In the rows, zero is written as 128.
One turn moves every row onto another: examples first, then more rows asked:
kug: [ 95 140 150 125  95 145 164 107 148 114 142 128 139 107 125 111  70 129
  90 170 134 143 159 113 111 130 147 129 107 121 100]
rotop: [158 124 119  99 140 183  95 151 118 140 152 101 150 123 172 120 153 135
 127 143 128 145 133 127 134 155 118 117 149 114 118]
Kugeg: [ 99 158 138 131  93 145 163 113 142 107 132 144 116  99 107 109  70 131
  96 155 129 145 152 115 131 127 127 130 111 125  89]
mipal: [ 77 137 126 118 124 131 148 153 153 122 112 127 133 115 138 153  64 167
 136 153 135 117 114 102  90 143 144 123  89 135 141]
firob: [ 85 125 131 137  94 148 147 109 126 132 111 100 149 102 112 150 126 158
 113 174 144 152 123 101 121 126 141 149  95 105 104]
gito: [143 106 116 138 132 143 136 166 120  96 110 136 161 170 175 140 131 162
 129 152 123 104 107 114 137 128 127 113 174 131 109]
zumif: [137 114 127 155 171 156 112 104 113 173 138 122 126 145 107 141 109  97
 136 159 143 127 126 142 152 113 133 151 153 141 133]
rolud: [ 71 140 140  96  95 144 125 144 148 149 116  85 120 120 141 118  89 189
 120 139 145 130 129  98 130 140 148 133 106 113 102]
Dege: [151 118 121 150 163 162 104 103 115 165 147 144 135 136 125 132 101  96
 136 148 139 137 129 140 158 115 125 139 167 136 132]
nare: [141 122 120 142 130 129 132 171 131  96 109 124 163 175 182 110 126 150
 129 140 129 106 107 114 127 140 138  97 170 119 104]
Lolo: [157 111 135  87 144 186  99 144 116 146 161 122 134 125 163 116 134 135
 114 134 130 142 135 123 144 148 107 127 157 107 115]
kivef: [135 125 120 153 165 164  98 102 114 176 146 124 153 134 131 135 102  89
 139 148 147 128 130 125 135 119 134 143 154 137 134]
Dobo: [141 141 153 121 137 121 123 112  93 142 124 152  97 160 113 119 106 102
 128 100 117 106 135 158 122 148 142 145 161 149 139]
kizat: [ 93 150 113 120 130 144 154 157 160 120 109 138 114 112 137 139  75 175
 129 142 124 136 104  91  98 142 134 117  91 147 132]
Logik: [132 114 142 141 136 100 144 174 132 109 121  90  90 157 130 130 124 111
 148 105 108 110 100 143 149 137 124 108 140  87 115]
dop: [139 119 143 148 135  97 141 163 127 125 110 117  94 155 126 126 124 105
 154  96  99 108  90 137 139 138 119 113 144 102 134]
rudar: [ 75 154 125 107 111 154 114 138 152 145 115  98 107 109 136 130  98 190
 119 127 134 144 128  85 148 132 148 134 111 127  93]
luful: [169 111 122 107 133 180 104 143 115 136 152 125 140 125 170 129 154 135
 126 131 117 150 128 123 151 148 113 127 163 110 115]
Bere: [131 152 153 119 127 116 122 103  85 146 126 128 109 163 119 107 102  94
 121  99 134 107 137 154 103 142 146 144 152 137 130]
Fub: [129 129 143 158 126  93 141 165 121 114 110  96 111 149 121 127 130  94
 152 108 108  99 102 141 128 143 125 108 135  92 125]
nak: [ 85 146 121 108 128 128 166 149 144 118 135 102 115 110 107 141  88 135
 123 168 130 137 149 147 129 167 171 126  84 129 114]
bik: [ 97 158 119 126 134 130 167 159 152 106 122 130 102 109  94 140  95 142
 123 161 128 139 140 130 138 175 164 127  91 136 102]
gebod: [146 114 123 142 131 130 126 163 130 100 103 130 144 177 176 120 136 160
 132 128 117 112 103 118 148 126 132 105 178 127 106]
zofe: [ 97 140 117 143  94 150 147 102 122 128 113 122 129 102 108 157 115 159
 116 152 147 164 119  88 129 125 136 164 103 115  93]
Pive: [127 132 162 115 132 115 139 113  90 133 121 151 105 166 122 118 101 103
 110  94 111  99 130 141 101 134 137 143 154 142 134]

Logik moves to zumif
kizat moves to Kugeg
Dobo moves to luful
Now find these:
kug moves to rolud
Bere moves to rotop

One turn moves every row onto another: examples first, then more rows asked:
Lifu: [135 141 172 116 129 147 160 119 135 122 176 141 104 111 124 102 137 130
 144 161 119 131]
lol: [154 133 134 156 136 111 118 102 160 123  84  88 146 134 141 144 111 166
 136 122 151 129]
fipon: [147 160 125 158 126 145 110  62  93 132  89 108 144 146 113 134 134 148
 135 142 121 128]
vil: [118 138 163 112 130 150 155 122 140 114 186 120 106 103 134 111 141 134
 153 141 123 113]
naz: [113 118  95 138  98 126  96 100 101 143 104 134 132 160 138 109 160 111
 133  96 116 118]
Nesuf: [148 176 129 151 131 147 101  74 132 142  91  92 145 140 128 127 125 147
 132 154 125 152]
Fivum: [153 135 116 165 145 134  99  99 156 113  94  72 126 115 128 151 135 150
 132 134 136 113]
Geg: [144 119  76 105 117 153  87 143 137 140 111 119 112 138 139 123 149 122
 110  91 120 139]
Mun: [116 135 158 104 125 153 154 127 130 117 188 131 103 108 134 109 145 131
 150 134 119 114]
muzo: [158 145 123 178 143 122  96  99 120 130  92 106 147 124 151 136 114 175
 114 143 131 147]
faso: [150 108  86 140 122 131  89 138  95 137 105 145 128 136 152 124 133 153
  98  96 121 144]
Nozaf: [139 115  92 147 135 121  99 163 123 114 109 124 127 114 152 145 118 151
  95  94 130 137]
vasub: [134 136 167 110 125 148 158 126 128 123 179 150 101 113 125  99 140 127
 142 154 117 132]
zel: [140 156 101 115 108 157  99  94  90 155  99 136 136 162 123 113 141 127
 120 120 111 154]
silin: [143 143 117 160 139 104 111 118 180 120 113  88 126 141 137 144 107 122
 102 124 134 114]
pudud: [153 139 104 141 139 141  90 124 181 129 101  73 121 116 142 139 134 141
 121 126 134 137]
zep: [144 113 103 114 104 125 116 120  95 142  95 152 139 166 132 122 131 144
 123  83 130 134]
sez: [135 139 157 103 128 153 154 117 121 107 178 165 115 108 128 107 144 111
 135 144 121 115]
rodut: [133 132 166 114 135 153 158 130 144 124 176 146 117  96 140 109 130 122
 145 155 135 125]
Dob: [116 142 163 106 122 154 158 115 118 121 186 135 109 113 130 106 144 130
 152 139 117 116]
vufer: [123 135 119 176 127 114  96  87 160 126  96  79 138 132 147 129 143 132
 144 127 133 111]
pudan: [134 132 100 142 119 129 107 135  71 129 104 155 139 141 140 131 121 147
  97  98 118 148]
vubom: [140 123  92 123 109 151 103 101  74 135 101 141 125 156 115 127 152 129
 121 100 111 124]
lin: [149 101  82 130 128 143  92 139 138 118 106 106 106 124 130 142 152 131
 115  91 128 108]
zelib: [138 162 128 170 130 123 112 102  83 129  95 131 155 136 138 138 107 163
 111 134 123 153]
pag: [131 128 161 109 129 155 157 133 137 126 179 153 116  99 140 105 134 119
 142 150 130 125]
meguk: [135 134 169 116 131 145 158 128 145 118 178 136  99 105 127 105 137 130
 142 156 122 128]
Seti: [135 129 164 109 128 146 157 134 140 120 181 145  96 108 127 102 141 127
 140 150 119 130]
seno: [151  96 100 128 126 117 110 147 155 124  97 112 125 136 145 140 129 149
 121  81 145 122]
dabas: [137 119  88 128 120 111 107 143 150 127 122 125 114 156 136 132 123 103
  90  89 123 114]
rovez: [131 138 170 115 132 154 160 122 136 127 176 148 122 100 138 106 129 122
 147 159 132 127]
zafi: [138 152 169 117 134 151 155 102 125 105 173 152 123 105 127 109 137 117
 140 160 125 118]
fazo: [133 149 106 132 108 117 116 101  98 143 114 150 134 183 122 121 118 105
  97 107 111 129]
ruvi: [143 143 123 177 148 116 104 129 134 112  97  99 143 109 149 152 104 165
 108 129 137 141]
keden: [137 131 153 106 134 151 149 130 142 100 180 151 109  97 133 113 142 110
 132 140 126 111]
tis: [159 111  97 161 142 122  88 141 141 123 103 107 126 113 161 138 126 165
 103 112 133 136]
Tevud: [140 143 168 118 141 149 151 115 150 100 175 139 115  94 133 116 136 117
 139 156 131 112]
zav: [118 148 124 166 111 123 102  64 108 143  92 111 150 157 135 116 144 127
 146 129 121 123]
muno: [129 135 164 110 129 155 161 125 128 129 176 157 119 104 138 104 131 121
 144 154 130 127]
tid: [138 174 132 163 128 109 120  76 130 134 106 111 145 169 125 132 102 125
 108 144 124 128]
viri: [118 148 169 114 127 151 157 112 129 116 184 124 112 110 131 111 139 136
 155 147 120 116]
ruma: [147 151 137 146 116 120 125  77  99 142  82 128 159 165 127 128 114 160
 137 123 135 141]
nive: [119 103  91 148 115 118  91 123 153 127 106 101 120 134 149 124 157 116
 132  93 128 106]
mib: [151 142 110 157 124 131  98  96  75 143  96 144 148 147 145 120 123 163
 110 125 117 153]

zel moves to Nesuf
zafi moves to Tevud
meguk moves to Seti
Now find these:
zep moves to ruma
Dob moves to viri
zelib moves to ruvi
muzo moves to tis
rovez moves to rodut
zav moves to vufer
fazo moves to tid
Fivum moves to lin

